In the data rows, 128 means zero.
Here are some numbered points:
[133 139 125 119 116 138 171 165 117 126 136 117 129 124 126  95] 0
[ 98  80 161 121 136 130 143 110 167  99 155 166  96 136 152 114] 1
[121  99 101 123 151 141 124 119 177 151  80 113 145 134 158 167] 2
[153  87 114  83 120 106 163 140 173 130 124 107 100 111 148 116] 3
[148 104  97 110 140 201 167 150 107 153 131 125 142 190 180 126] 4
[140 116 143 131 122  94  89  91 138 117 134 143 113 116 106 146] 5
[149 178 152 140  81  52  99 131 118 117 128 132 137 106  81 145] 6
[132 108 121 112 131 141 146 137 143 128 127 126 121 134 146 128] 7
[ 78 160 108 150 194 147 111 115 129 140  95  47 108  15  84  64] 8
[ 94 174 128 163 164 175 123 136  72 133 137 105 134 103 108  78] 9
[142 158 153 144  88  60  99 127 137 110 122 159 145 124  99 174] 10
[142  78  91 100 143 126 123 117 205 157  62 100 148 129 172 188] 11
[ 46  36 170 119 161 104 171 111 252  84 110 168  83  83 170 122] 12
[121 150 133 121 131 146 160 156  84 123 161 101 101 101 107  52] 13
[128 181 116 148 129 162 139 165  62 141 137 110 147 127 110 101] 14
[127 120 117 128 153 166 113 108 105 141 137 115 125 147 131 118] 15
[141 167 159 152  83  81  86 121 106 113 135 174 153 163 105 188] 16
[121  95  93 100 170 193 177 146 147 146 111  87 116 121 172  86] 17
[130 146 147 138 110  71  95 110 142 119 125 128 129 104  98 141] 18
[140 145 112 113 120 147 176 175 108 136 131 108 129 123 132  89] 19
[101  68 104  98 183 203 157 109 133 137 146  87  79 109 162  58] 20
[141 177 130 137 100 147 174 188  76 127 152 149 160 158 127 108] 21
[ 88 180  75 177 186 221 139 167 113 175  49 106 222 153 168 172] 22
[158 120 118 122 111 103 101 107 152 142 105 136 148 152 136 187] 23
[ 78 107 150 154 147 131 118 104 162 104 124 176 127 131 143 154] 24
[156 188  87 146 113 146 148 185 109 169  79 104 215 163 146 179] 25
[104 143 134 145 156 180 144 135  74 122 160 121 112 127 120  65] 26
[110 152 154 132 130 103 128 130 114 105 161 119  89  85  91  74] 27
[115 156 145 146 130 118 112 120  97 116 146 118 108  90  91  93] 28
[ 91 164 107 175 181 187  93 114  94 149  94 102 163 118 126 128] 29
[133  48 138  78 121 115 174 125 205 112 141 139  78 124 167 117] 30
[145  44 110  66 131 163 208 154 175 125 140 128  94 162 196 105] 31
[127 191 176 158  85  49  92 123  94  93 161 141 108  78  49 109] 32
[153 109 127 107 104 140 169 160 124 123 151 160 127 188 162 138] 33
[119  80  92 106 161 141 137 115 197 150  81  92 125 112 168 151] 34
[102  87 105 127 180 178 125  98 150 149 110 105 121 122 156 119] 35
[143 138 131 148 114 114  89 107 122 136 112 154 162 165 121 190] 36
[139 128 131 139 119 105  91 110 140 126 110 136 143 128 118 170] 37
[118 133 113 145 161 175 117 119 104 143 125 113 139 132 135 117] 38
[142 153 121 147 129 136 104 125 100 139 119 146 163 168 132 165] 39
[148 166 143 129  81  58 113 136 132 118 121 136 134 109  91 149] 40
[147 184 131 133  87 111 149 186  90 127 143 136 162 137 106 131] 41
[129 103 142 113 123 136 137 121 111 119 162 136  98 138 129  93] 42
[157  89 104 115 121 126  97  93 169 154  86 135 157 176 165 212] 43
[149  82 124  87 119 114 144 121 150 123 140 115  92 115 130 110] 44
[108 178 148 145 134 141 159 170  61 108 170 105  99  77  87  36] 45
[145  93 140  93 106  99 158 135 159 112 146 140  96 131 138 121] 46
[149 166 117 155 137 150  72 102  62 150 124 120 157 159 104 150] 47
[101 126 117 138 176 177 130 119 105 138 132  92 112 102 126  79] 48
[112  69  90 111 177 230 163 129 136 153 114 128 135 193 204 136] 49
[147 166 151 135  81  67 117 133 116 108 147 149 131 119  90 134] 50
[135 100  96 112 146 149 130 119 158 157  91 103 145 132 157 150] 51
[117 178 165 153  98 108 125 144  66  99 176 156 114 119  84  90] 52
[104 117 192 137 111  84  95  93 119  77 188 174  81 121  95 111] 53
[120 134 137 116 123 145 176 165 101 113 166 123  96 106 119  56] 54
[139  52 144  72 112 102 178 140 190 109 152 144  72 124 159 100] 55
[130 135 133 135 145 109  82  92 130 134 116 102 116  90 104 129] 56
[125  77 100  92 156 168 165 139 170 143 114  99 112 124 174 109] 57
[107 100 127 115 148 162 170 148 140 126 134 131 116 134 158  95] 58
[115  84 116 105 157 185 171 132 136 134 140 135 112 153 175 103] 59
[142  92 118  94 108 122 181 160 182 133 110 140 136 150 177 149] 60
[142 168 164 157  77  82 101 123  85 101 157 192 153 172  99 179] 61
[144 123 158 119 105 110 119 117 111 110 170 161 106 153 112 124] 62
[146 180 154 146  76  47  98 133 116 109 136 139 136 104  75 146] 63
[147 172 156 148  68  50 107 141 129 109 120 167 162 144  99 189] 64
[158 151  94 131 106 152 167 183 124 156  90 139 195 182 166 179] 65
[120  97 119 127 145 137 106  99 159 136 108 134 131 142 151 160] 66
[112  35  94  92 200 240 170 112 158 159 120 112 104 166 207 106] 67
[151 109 127 115 108 122 126 125 132 129 130 151 134 165 143 161] 68
[163 180 152 152  77  68  67 108  70 118 154 147 134 138  65 153] 69
[118 207 155 170  98  47  81 123 105 105 131 114 129  59  42 113] 70
[124 158 141 133  99  83 130 147 143 112 117 119 127  84 104 116] 71
[ 76 217 139 181 150 149 140 167  54 116 148 101 128  75  69  41] 72
[166 102 119 103  94 138 167 163 128 130 144 161 145 199 166 159] 73
[126 106 146 115 127 126 126 115 122 108 160 137 100 126 126 102] 74
[159  98 120  95 114 115 141 127 138 130 137 117 103 131 133 120] 75
[ 80  87 164 125 153 128 141 109 177  93 147 159  88 115 144 105] 76
[140  95 115 118 134 112  96  95 167 134 103 121 120 126 137 152] 77
[140 152 133 150 116 113 101 117 120 133 117 148 160 158 123 177] 78
[138  92 113  95 118 137 176 154 167 133 115 123 131 148 169 133] 79
[132  64  98  93 155 203 192 144 140 144 141 130 122 183 196 113] 80
[ 89  66 116 106 179 207 186 137 152 129 140 122  96 124 179  61] 81
[ 83 255 110 218 139  73  45 133 136 153  22  72 229  31  62 199] 82
[109  97 111 132 164 159  88  83 144 139 114 114 127 136 144 146] 83
[145  84 111 109 124 124 119 111 170 140 103 135 137 162 163 176] 84
[118 150 136 134 126 108 139 143 132 123 129 104 115  78 102  89] 85
[ 88 122 113 161 178 163  98  97 154 142  90 115 141 114 141 146] 86
[145 202 132 164  88  55  53 101 110 130 102 125 168 111  69 191] 87
[136 142 108 123 129 100 122 133 153 141  97  83 132  82 108 129] 88
[125 157  82 163 165 162  94 124 127 172  57  90 191 134 140 178] 89
[128 113 148 114 132 113 118 103 121 110 166 116  79  98  98  81] 90
[125 148 143 121 111  90 124 135 136 112 132 119 117  88  99 111] 91
[107  68 131 103 145 132 159 123 195 120 117 130  97 112 159 113] 92
[141 156 122 122 114 133 163 168 102 135 129 114 143 131 122 104] 93
[128 137  99 139 156 176 121 124 109 158 106 111 153 144 148 138] 94
Which three points above are nearest to each new point by angle? Their numbers follow each, nearest first.
[133 139 129 140 124  97  90 104 142 129 106 125 140 120 112 161] >> 37 87 18
[118 196  84 179 163 136  70 118 125 176  47  80 201 104 113 198] >> 89 82 29
[111 210 119 188 129  78  60 117 142 142  57 101 183  77  78 187] >> 82 87 37
[134 195 111 148 116 139 140 175  82 149 113 106 166 125 106 118] >> 14 93 41
[153 151 116 121 111 118 153 163 116 136 124 105 143 123 125 122] >> 93 19 41
[112 122  83 146 190 206  97  98 127 175  76  87 165 154 165 162] >> 94 89 86
[141 170 111 139 117 142 130 149  86 149 130 104 152 128 114 120] >> 14 93 41
[117 104 113 124 156 146 130 120 167 142 107 110 126 119 151 135] >> 34 2 35
[133 137 165 127  91  98 146 144 103  96 170 176 118 155 112 124] >> 62 61 52
[151 159 127 136 107 133 127 145  90 134 133 144 155 175 129 151] >> 39 21 41
[134 122 126 122 122 124 143 137 141 128 125 134 133 137 139 142] >> 60 79 73
[105  99 117 122 179 184 136 116 123 140 128 103 100 119 145  90] >> 20 48 81
[108 104 116 136 174 183 108  99 123 141 119 104 118 126 145 120] >> 35 83 38
[157 136 139 109  79  62 121 134 147 118 127 131 130 117 106 149] >> 40 6 10
[123 165 127 149 130 156 141 150  82 132 142 130 149 138 113 109] >> 14 21 9
[ 98 213 115 193 147  89  68 124 151 143  50  98 196  76  91 188] >> 82 87 89
[125 194  86 181 147 139  83 131 127 172  45  92 216 119 125 205] >> 89 82 22
[131 173 142 161 108  86  85 124 124 121 101 147 166 125 100 176] >> 87 10 64
[139 172 127 131 101 156 172 186  63 126 157 148 150 161 124  92] >> 21 93 14
[104 232 113 201 134  89  59 125 130 146  46  93 199  65  75 187] >> 82 87 89
[125  73 122 100 151 154 132 103 142 126 146 111  86 116 144  97] >> 20 81 44
[107 219 166 191 115 119  82 125  33 106 170 157 149 132  60 111] >> 52 69 32
[117 124  91 117 167 180 150 141 138 155  98  86 137 115 153 106] >> 17 57 35
[103 103 112 128 174 168 124 109 148 145 106 100 119 113 150 117] >> 35 86 67
[145 173 158 133  72  50 127 150 113 101 151 148 126 105  82 127] >> 50 63 6
[131 122 120 123 122  85 122 129 189 132  83 108 136  90 127 160] >> 88 11 77
[142  61 118  80 132 159 177 142 158 125 147 134  89 158 179 106] >> 31 7 80
[166  85 142  99  78  78 127 120 171 122 125 183 141 191 158 209] >> 68 23 84
[135 109 133 119 123 127 124 119 125 121 140 146 124 147 135 133] >> 68 62 33
[ 85 123 110 142 216 229 124  99  72 144 152  72  89  91 120  26] >> 48 26 20
[135 158 133 132 106 146 172 179  78 117 159 152 143 161 128 106] >> 21 93 41
[141  97 126  93 101 103 178 156 168 126 121 137 126 136 155 142] >> 60 79 46
[123 203 157 164  95  50  90 130 100 107 138 120 127  65  53 113] >> 70 32 63
[142  86 141 102 111 113 127 117 146 115 147 163 110 166 148 151] >> 68 46 73
[137 191 124 149  98 101 155 184 100 124 119 117 161 104  98 113] >> 41 93 21
[113 118  88 145 177 201 110 106 124 162  90 112 159 155 160 155] >> 94 22 38
[125 115 110 117 149 156 150 135 141 143 115 108 127 117 147 114] >> 17 57 67
[103 207 122 178 135  79  61 112 143 144  59  90 187  63  79 176] >> 82 87 70
[100 182 116 177 172 151  64 101  97 147  92  90 153  87  91 129] >> 29 82 8
[ 98 123 125 135 177 185 128 111  93 126 154  94  89  92 114  46] >> 48 26 20
[141  71 132  75 127  95 138 103 172 113 151  96  49  69 118  75] >> 44 90 3
[122 103 174 132  99  79  98  90 135  92 169 174  90 136 105 132] >> 53 62 5
[153 152 127 112  95 160 198 203  70 119 168 143 147 176 142  96] >> 21 93 0
[ 94  98 106 133 195 203 132 110 130 145 116  99 115 122 160  94] >> 35 20 48
[103 126 152 140 135 115 122 115 133 108 147 146 101 111 116 111] >> 53 27 76
[ 85  90 164 123 130  88 132 110 194  97 128 162 104 106 138 139] >> 12 76 1
[114 132 112 137 153 211 164 157  81 146 141 135 151 176 165 107] >> 4 49 80
[149 103 124  96 113 105 147 133 156 129 130 113 105 111 134 117] >> 3 44 75
[ 95 129 111 136 174 191 154 144 116 141 122  89 119 102 143  76] >> 48 17 20
[ 97  72 146  78 152 159 220 161 142  93 193 102  29  58 137   0] >> 54 20 81
[150 170 124 152 114 150 120 149  72 138 135 139 167 173 123 149] >> 39 47 21
[159  63 119  74 112 148 190 155 153 124 150 145 105 180 178 117] >> 31 7 79
[ 95  96 116 111 178 193 170 143 122 134 150  92  80  87 137  29] >> 20 81 48
[155 159 148 148  91  90  81 106  81 115 154 147 130 150  91 148] >> 69 61 16
[124 127 122 130 139 162 145 138 115 134 132 131 136 148 143 124] >> 4 49 80
[ 75  83 142 124 156 111 145 121 219 107 110 139 109  90 153 133] >> 12 92 76
[ 89  92 157 121 130  98 143 122 202  98 123 161 107 111 151 141] >> 12 76 1
[114 162 121 153 131 145 124 142 115 127 114 136 162 136 127 138] >> 22 25 39
[159 160 140 132  84  90 125 143 102 118 147 144 138 139 102 139] >> 50 69 63
[117 108  83 141 177 207 103 104 128 174  80 106 165 165 171 168] >> 94 89 22
[142 103 133 108 124 131 138 125 119 119 153 136 105 137 128 111] >> 42 74 44
[122 110  97 116 169 186 151 135 129 155 112  83 123 118 152  93] >> 17 20 57
[151  17 118  48 119 161 216 153 186 123 146 147  86 176 205 114] >> 31 7 79
[126 143 121 137 112 124 155 164 138 134 113 143 164 145 148 154] >> 65 25 73
[106 125 118 142 179 170  83  88 100 138 137  95 109 106 115  93] >> 48 15 38
[134 173 150 165 102  73  68 102 108 119 126 149 149 121  82 172] >> 87 69 10
[ 95 123 136 137 151 147 127 118 126 116 138 128 109 107 126 100] >> 48 26 20
[146 154 147 135  95  79  91 115 102 123 145 131 127 126  90 141] >> 69 63 6
[105  89 104 112 188 193 130 108 136 144 128  80  88  93 146  71] >> 20 48 35
[147 186 132 142  90  99 152 174 104 122 127 137 168 131 109 139] >> 41 21 93
[141 161 128 137 115 159 165 168  69 129 156 134 142 156 123  97] >> 21 14 93
[103 105 141 115 149 133 132 107 136 117 156 114  82  87 118  74] >> 90 74 27
[150 166 159 145  95  82  80 107  79 111 167 143 117 129  72 130] >> 69 32 50
[126 106  94 121 175 198  97  92  96 153 142  86 105 128 128  89] >> 15 48 38
[ 95 105 117 140 169 208 153 128 109 133 132 138 135 163 163 119] >> 49 59 67
[151 174 118 131  82 102 149 178 120 142 111 128 164 137 125 155] >> 41 25 65
[ 96 123 169 144 123 112 121 112 129  92 163 182 110 132 121 123] >> 53 62 1
[140 160 114 130 118 137 148 165  94 139 128 112 151 129 120 112] >> 93 14 21
[157 118 115 119 106 144 147 150 113 145 129 156 154 198 160 163] >> 73 33 68
[153 115 120 113 114 140 141 144 127 137 133 152 150 189 158 160] >> 73 68 33
